(in the rows, 128 means zero)
Rotation paths and how fast each direction turns (degrees a step)
Each turn is a multiple of 5 degrees from 10 to 175, or 0.
Each row of a path follows its step; steps can be skipped.
Path 1:
step 1: [142 114 130 131 114 133 139 134 118 115 127 126 125 124 122 112 140 139
 130 133 121 114 144 134 139 114 138 129 132 132 128 113 130 123 127 133
 115 125 131 125 132 128 141 127 114 141 122 116 129 120 111 126 126 121
 124 130 134 141 125 118 125 120 133]
step 6: [133 115 124 126 129 121 129 124 127 122 129 131 133 138 119 124 142 141
 123 137 146 143 129 127 137 131 148 136 133 130 121 114 133 124 143 118
 112 134 124 117 126 138 110 133 139 141 129 140 126 128 127 129 123 118
 122 137 120 119 141 126 130 120 126]
step 8: [122 115 109 119 124 138 129 146 132 117 133 132 118 121 136 130 136 140
 133 122 135 130 149 119 127 140 118 137 133 127 133 117 139 128 138 141
 124 138 127 124 124 128 138 131 126 131 142 117 128 127 116 130 125 127
 121 133 121 105 126 133 135 125 122]
step 12: [141 117 125 120 125 131 121 134 144 108 123 123 118 124 132 108 146 125
 127 139 141 123 121 136 137 117 132 131 132 141 118 122 118 127 128 134
 119 124 127 132 127 142 123 124 130 139 128 125 126 109 135 127 124 127
 126 127 120 135 131 119 134 107 134]
step 13: [132 117 124 139 125 130 125 135 117 112 134 134 123 125 118 116 135 132
 133 142 125 133 121 141 133 129 106 132 127 124 123 118 117 123 126 128
 103 115 131 130 133 139 132 115 141 133 132 122 126 125 135 115 127 123
 125 138 135 118 122 141 123 118 135]
step 20: [140 110 137 116 131 115 139 131 130 127 128 141 115 108 132 116 135 144
 131 134 137 130 143 117 133 132 136 138 121 136 141 130 118 131 137 139
 122 134 128 143 120 132 131 126 131 129 124 125 125 122 130 125 127 112
 123 131 135 131 129 142 131 118 132]
step 21: [143 121 128 101 109 132 123 124 121 121 129 128 128 126 130 119 134 133
 129 143 142 134 129 119 152 124 121 133 127 131 131 125 134 112 133 120
 115 126 123 128 121 138 131 116 131 125 121 128 123 120 130 124 113 123
 125 138 140 121 137 126 133 126 124]
[133 128 128 132 128 128 128 129 126 129 127 124 131 129 129 129 129 127
 128 128 126 128 129 129 123 128 129 130 125 128 129 126 128 129 129 124
 126 125 128 130 129 132 126 130 129 127 132 126 129 132 126 126 128 127
 128 127 130 130 127 131 125 125 131]  115
[128 129 127 129 129 125 126 132 129 129 130 131 126 128 128 129 127 127
 127 129 130 128 124 130 130 131 130 128 126 132 128 128 126 123 128 128
 129 125 128 133 124 131 126 127 129 126 126 127 124 125 130 125 126 128
 127 129 129 131 128 130 131 130 132]  45
[128 130 130 127 128 129 128 126 128 121 124 128 132 129 127 126 126 131
 127 128 124 129 126 130 127 127 125 126 126 129 125 129 126 127 128 127
 124 125 127 129 128 127 128 129 124 125 127 129 126 125 128 128 133 126
 131 130 126 129 128 128 131 127 129]  35
